Here are some points, one per row:
[ 19  26  23 -15   1 -40 -46  20 -22 -21 -14   9  33 -17  20 -38 -30 -14
   8  18  41 -23  15 -46 -17 -28  -9   1  24 -16  14 -37]
[  5 -22 -15   3  -1  10  12   8  56  22  50 -53  -1   5  46 -11  22  14
   7 -20 -30  33  42  22  -8  -1 -29   8 -33  47  20  28]
[-12 -23  -6  -5   9 -15  21 -18   1 -52  -9  -4   8   1  22 -26 -35  -5
  -1  12  33  -9   9 -32 -34  -3   9  21  36 -32   2 -57]
[ -8 -12 -21  15 -20  29   4  17   0   4  12  -9  21 -25 -11 -15 -15 -11
   6   2  31 -33   3 -36 -14  -4 -43  37 -32  52   9  32]
[ 10 -18  -6  -7  -2 -11  -5 -10  31 -15  20 -20  -3 -21 -36  15  35  18
  36 -20   7 -33 -51  23  16  -6  14 -12   5 -12 -23   7]
[-14 -13  15  12  16 -26  -1 -45 -17 -26 -18  -1  17  -2  14 -28   8 -54
 -12 -11  -3  -3  16 -18 -41  15  -8  18  45 -12  11 -44]
[ -3 -25  -9 -10  10  -9   9 -14 -21 -32  -8  -1  13  -4  14 -29 -42  -4
   5  18  47 -28  10 -52 -16 -16   2   6  41 -16   3 -48]
[ -4 -20  -7   3  -8   9   3   2 -16  -2 -41  30 -40  43  -9  36 -12   0
 -34  37 -40  41  -9  38  -6 -11 -15  11 -12  16  -6  16]
[  3 -21 -14  -1  -1  14  -2  -3 -16 -16 -37  31 -28  29  10  25 -15 -11
 -27   9 -20  18  -5   6  -5 -25  -8   9   1  -1   9  -6]
[ -4  -7 -33  10 -21  32  -1  25   1  28  13  14  -5 -11 -37  32   2  -3
  -6  14   1  -4 -21   5 -21  -1 -42  43 -48  53   2  49]
[-41  46   0  29  41 -11   8 -49  12 -62 -13  -9   0  10  22 -22  -2 -47
 -19 -16  -5  -8  15 -22   1 -46 -16 -10  -4   3  10 -13]
[ 16  -5  11  -7   1 -12 -26   6  16 -42   6 -11 -11 -16 -16  -3  22 -10
   9  -5   1 -27 -27  -7  30  33  26 -21  -5 -36 -49  35]
[-40  51   8  29  41 -10  13 -36  25   2 -11  -6 -40  34  28  18   6 -12
 -14   0 -23  34  25  14   6 -18  -8  -6 -13  10  20   0]
[ 17  36  26  -4  -3 -30 -48  37 -17   4  12  10  13 -19 -26 -10 -16   2
 -12  19  -9   6 -13  13 -10  -1 -21  27 -22  24   5   9]
[  5 -16   0  -7  -1   0  -1  -4  14  33  11 -24   7  -7 -12  17  22  32
  25 -22  12 -30 -33  29   8  15   7 -13   1 -22 -14   0]
[  2 -44  11   2 -10 -25 -13 -35  -6 -22 -23  13 -20  16  -1   1  -6 -14
 -18  10  -3  18   0  -3   4 -36  -6   0   1  -8 -11 -28]
[-10 -38  -1  -5  -3  -7  -3 -17  -5 -26 -23   8 -16  17   5  11   0 -34
  -8   3  -4  -6  -2 -17  -2 -53  12   5  -3 -20 -12 -36]
[-15  19  -9   5  10  -4  25  -8   2   5 -16 -10 -31  36  30  16  18 -19
 -14  -8 -19  22  25  12 -34  39   6  31  45  -7  11 -30]
[ -7 -13  -5  -1 -10   8  -5  -1 -12  -2 -22  18 -25  19 -15  36 -17   9
 -39  48 -47  42  -7  50 -12  -8 -14  24 -21  30 -10  29]
[  7  -3   3   0   3 -12  -7  -5 -32 -24  -1  11  27 -18  17 -42 -32 -21
   1   5  42 -20  15 -48  15  16  13 -10  15 -29 -28   7]
[ -2 -10 -14  10 -22  42  11  17  38  20  28 -38  -4   6  36  -8  55  17
  56 -61  11   3  36 -17   5   6 -27  15 -45  55  23  38]
[-39  47  11  31  41 -35   1 -38  40   2  15 -20  -4 -29 -38  21  25  -3
  17  -9   0 -28 -33   6   8 -21   4  -9  -3  -9  -9   0]
[  6   9   7 -11  -6 -14 -10  10  10  30  -6  -7   9  -2   2   3   6  18
   7 -15  10 -10  -1  12  19  41  25  -9   3 -26 -36  24]
[  2   5   3  -6  -1  -9 -13   7 -24  27 -10   9  23  19  31 -10 -27   9
  -4   8  30   8  27 -18  11  30   8 -19   2 -19 -21  20]
[-14  -8  10  18  13 -26  -9 -24 -26  13 -29  44 -11  29  -9  24  -4 -14
 -24  14 -25  23  -5  25 -42  38 -17  43  38 -11   3 -22]
[-50  54   0  40  47 -16   9 -25 -14  -4 -34  34 -40  39  -4  42  -5  -1
 -19  31 -29  26  -8  20  -4 -12 -13   8 -13   6  -9  11]
[ 26  47  20 -17  -3 -31 -47  26 -11  27   2  -7   9   6  12  -1   7  28
   9  -7  16 -14 -10   9   3   7   0  -4   7  -7  -2   1]
[-11 -11  23   2  25 -37 -16 -39  10  25  24  -9   8 -35 -31   2  22 -14
   7 -20  -4 -19 -30   6 -37  32  15  17  46 -20 -11 -34]
[ -5 -15 -12   2  -7   8   5   5  -1 -17  -6 -12  36 -21  -4 -28 -21  -3
 -31  23 -13  26   5   8 -14  -7 -32  23 -25  40   4  30]
[ -3  -9 -15   3  -6   9  -6   7   1   6   3   9  -5 -10 -19  19 -23   0
 -36  29 -36  39  -6  37  -9   1 -32  43 -32  37   5  44]
[  2 -22  -8   4   0   2   7  -5 -16 -14 -32  25 -21  23  12  16 -18 -11
 -30  29 -17  30   3  24  -4 -15 -12   4  -9   9  -4   3]
[  5 -27   0 -10   1  -9   0  -4  36   3  24 -23 -11 -24 -48  21  31   9
  26 -19   0 -34 -48  17  15 -23   4  -7   0 -12  -7   3]
[ -7   2  -6   2   4   8  22  -9  16 -11 -15 -11 -32  35  24  19 -29  29
   0  15  18   1  20 -20 -45  37   1  16  33  -3  30 -25]
[  6 -15  -2 -11  -2  -7  -5   3  22 -31   4 -14  -9 -21 -22  -2  36  15
  35 -14   3 -36 -57  25  24  14  18 -15   2 -29 -41  26]
[-47  61  12  30  46 -22   1 -36  25  33  14 -19   8 -13 -20  23  16  29
  17 -20  14 -15 -26  13   8  -1   8  -5   0 -14 -10   0]
[   3   -9    0   -7    3    0    6  -12   21   27   23  -17    2    3
   20    5  100   47   85 -102   -3   -4   66   -7   47   13   50  -50
    7   -6   37  -14]
[-13  -2 -55  39 -41  83  10  53  25  63  32   9   1 -24 -72  49  -9  -3
  -1  15  -4  -7 -16  -1  -5  -2  -5   9  -1   6 -16   9]
[ 26  24  26 -15  -1 -31 -48  32  -1 -38 -16   5  -7  12  -4 -14   3 -38
   5  -1  -1 -13  -8 -26  -6 -42   5  -1  -9  -7  -4 -33]
[ 18  32  27 -17  -4 -26 -36  34 -24  26 -11   2  13  19  35  -5 -34  24
 -10   9  31   3  21 -16 -22  -1   2   1  21  12  24 -13]
[  2 -36   0   2  -2 -16  -5 -24 -10 -14 -35  21 -23  25   5  16  -9 -17
 -22  11  -8  15  -1   1   2 -27 -18   1 -11   4   3  -7]
[ -2 -17  -2   1   1   2   4  -8 -15 -12 -20   9   7  -4   9  -8 -22 -10
 -37  32 -26  35   6  28  -8 -15 -15  22 -28  20   9   6]
[ 12 -24  -7  -8  -9   8  12  -7  37  15  28 -48 -18  25  40   5  13   8
 -13   4 -45  53  29  27  -2 -14 -19  11 -19  29  17  11]
[  35   18   51  -55    2   -5   42  -10  -38   17   -7   30   15    1
   -6   -7  -38    0  -15   41    4    1   -9   -9   97   52   75 -113
   -2    0   80   -2]
[  7   6  13  -4   2 -13 -25   6 -11   3   3  16  -2   2 -21   1 -24   4
 -19  30 -25  24   2  13   7  29   9   4  -6 -12 -46  36]
[  2  -6   0  -6  -1  -8   1  -1   7  25   3  -9   5  -5  11  11  23  42
  27 -17   4 -31 -30  16  15  28  14 -14   1 -27 -29  19]
[ 14  -3   7  -2  -6 -13  -8  11  -2 -44  -9  -2 -12   1  -2 -13  -5 -36
   5  -3  -3 -15  -7 -32  20   9  19 -13  -1 -27 -42  16]
[-13  -1 -56  39 -34  80  10  52  21  35  34 -23  26 -48 -31  16 -27 -18
  -4   4  25 -19   9 -35 -11 -14   2  -5  23 -20   3 -35]
These points spread out most along one direction. How far along it is each point below, from 0 to 99? The average is 50, and the first point in the table lies past the average. One standard deviation of the points above along it is 16.
[ -1 -14  -9  -4   1  12  13 -10  -1   3 -17  13  -7  24  27   4 -43  35
   2  17  46  -1  30 -27 -23  15  -7  15  25   0  22 -18] 45
[  13   -1   12  -22   -2   -5   23   -9  -38    6  -19   36    3    0
  -18   -7   66   38   56  -71    3    2   52   -3   77   41   67 -100
   -3   -1   62   -7] 83
[-19  -2 -61  41 -32  73   9  46 -43  31  79  28  85 -78 -47 -82   3   7
  19  -1  12 -20 -28  -1  -3 -14  10  -2   9 -20 -11 -19] 70
[ 32  34  27 -14   0 -34 -53  38   8 -42  -1  -5 -13 -17 -15  -8  12 -22
  14 -16   0 -18 -28 -10   9  -6  11  -9   1 -10 -30  -1] 63
[ 103   62  113 -127   -8    8  104    1  -49   24   28   46   35  -26
  -18  -28  -26    8  -18   32    0   15   -1    8  -25  -11  -10   24
    7    1  -11   -9] 47
[-15  -3 -51  43 -44  88   9  50  35  24  41 -37   0   9  36  -8  32  15
  31 -28   1   2  29  -5  42  15  43 -57   8  -6  43  -9] 74
[ -2 -37  -4 -12  -4  10  19  -5   6 -59 -25 -23  -9   6  12 -21   4 -46
 -20 -14  -4  -3  13 -24  -5 -41 -14 -16  -8  -3  11 -18] 45
[  2  -5  -1   0   4   8   3  -6 -34  14 -13   2  22  10  39 -13  -4  33
   8  -7  18 -19  -5   7   9  28  11 -13   6  -7 -22  12] 58
[ 13 -11 -11  -7  -3   4  17  -1  26  16  -1 -17 -40  39  40  23   8   2
 -30   3 -29  41  26  28   5 -19 -13   0 -14  18  21   6] 36
[-12 -13 -13  21  -7  19   4   3 -19  14  38   7  43 -44 -29 -40  -7   3
  16 -14  21 -28 -21 -11 -22  -9 -35  36 -33  37  -2  40] 55
